(in the rows, 128 means zero)
Each path below is one point turned by a fixed rotation once a step. After each direction that follows a path, write how fast that rotation turns it, in deg/step (0 if it stays still).
Each turn is a multiple of 5 degrees from 10 to 175, or 0.
Each row of a path follows its step; steps can be skipped.
Rotation 1:
step 1: [131 130 122 124 136 126 129 138 121 134 134 124 132 119 132 121 115 121
 127 136 119 121 126 129 116 124 120 125 138 119 136 123 121 124 141 136
 126 117 127 128 120 120 131 116 124 138 124 129 129 133 129 118 129 124
 137 125 124 131 133 115 142 128 122 135 128 128 127 121]
step 11: [128 129 124 119 131 112 124 124 123 130 137 126 127 130 132 126 120 124
 128 128 125 125 138 126 120 126 137 127 123 124 119 136 134 125 136 126
 135 121 128 139 122 133 131 122 129 137 123 145 125 127 129 135 143 125
 132 127 124 141 123 125 143 132 112 129 124 131 123 120]
step 13: [123 136 122 132 136 130 125 130 121 124 141 124 133 130 129 122 118 127
 131 132 129 133 140 119 117 113 131 127 129 127 130 123 128 127 128 122
 130 128 128 139 126 132 135 127 141 124 115 132 132 126 134 128 131 124
 129 123 123 133 134 130 152 140 122 130 134 134 136 126]
step 19: [131 134 118 126 133 122 123 124 124 130 131 116 140 127 124 115 114 120
 137 121 128 119 125 122 121 122 133 137 123 127 126 136 140 133 133 125
 127 131 122 139 130 134 133 129 136 139 130 131 124 135 131 118 129 129
 130 120 121 136 118 123 137 135 114 126 134 125 130 127]
step 20: [136 126 136 121 119 127 123 114 126 138 141 122 125 131 129 123 115 129
 127 130 134 122 130 121 109 134 132 129 122 127 123 110 139 131 137 135
 127 132 129 131 129 130 130 129 135 125 132 130 124 129 116 114 127 125
 131 128 125 131 129 126 130 133 120 133 134 138 124 127]
step 21: [125 131 122 120 133 125 133 131 126 123 138 124 128 122 130 134 119 116
 128 122 131 130 134 129 112 118 136 138 131 129 128 125 132 129 125 130
 139 137 119 126 139 133 121 132 140 127 118 139 127 129 119 120 126 124
 132 123 117 135 120 121 138 137 125 133 137 132 135 128]
step 22: [134 125 133 124 133 118 130 122 114 133 122 130 136 129 120 120 122 123
 127 133 140 120 127 127 115 126 137 128 122 133 131 117 137 129 125 132
 121 132 127 132 135 132 136 134 132 136 116 129 134 135 126 120 135 128
 136 123 124 123 124 119 129 129 109 137 126 131 135 128]
step 23: [127 124 124 123 125 132 124 115 122 129 135 124 123 119 127 133 113 131
 130 122 126 129 132 135 112 129 139 130 125 138 132 126 133 123 130 127
 132 130 128 138 129 127 128 141 135 135 134 126 128 128 128 117 128 137
 124 117 126 133 116 131 142 128 116 135 132 137 135 116]
Directions:
[129 128 126 127 127 132 126 125 130 126 132 127 125 129 128 129 127 127
 127 131 128 129 128 129 125 127 130 127 128 129 128 128 125 128 127 126
 128 129 130 129 126 127 129 130 130 126 128 128 128 128 128 127 129 127
 125 132 130 127 128 130 127 129 130 130 126 127 131 130]
140
[130 130 129 130 128 125 129 128 127 128 128 128 129 130 127 126 129 131
 127 128 129 128 128 130 129 127 128 125 128 128 128 124 128 128 130 127
 125 127 128 124 129 127 129 130 128 128 127 129 129 131 125 124 130 127
 128 129 130 127 128 129 127 128 130 129 127 131 125 129]
175
[129 127 125 130 130 128 128 129 126 130 126 129 130 127 130 127 126 128
 131 126 130 126 130 130 126 128 127 128 130 131 130 128 127 125 126 125
 125 127 129 131 128 127 127 127 129 125 127 125 129 128 128 128 129 129
 128 129 129 125 127 131 128 128 128 129 130 127 127 127]
80
[127 127 129 126 129 128 130 127 125 128 126 127 129 127 130 129 127 127
 125 130 128 128 131 127 131 127 126 129 128 126 129 128 131 128 129 128
 129 127 132 128 129 128 127 130 128 128 130 128 130 130 131 128 128 131
 128 128 129 129 127 131 126 130 131 129 128 130 131 127]
40
[129 127 128 128 127 126 127 129 129 125 130 128 128 126 127 129 128 128
 124 129 128 127 130 132 127 130 127 128 128 129 128 128 128 127 128 132
 131 126 129 129 126 127 126 127 128 124 129 129 126 129 125 128 124 129
 126 126 127 125 125 129 129 127 129 126 128 130 127 128]
125
[129 125 129 128 126 127 131 129 127 127 128 128 125 129 131 129 131 126
 127 128 128 126 127 127 127 125 128 127 130 130 129 127 130 127 126 127
 130 130 127 129 128 130 128 127 129 126 128 129 128 128 130 124 129 127
 127 127 126 127 129 126 124 127 128 127 127 129 126 128]
60
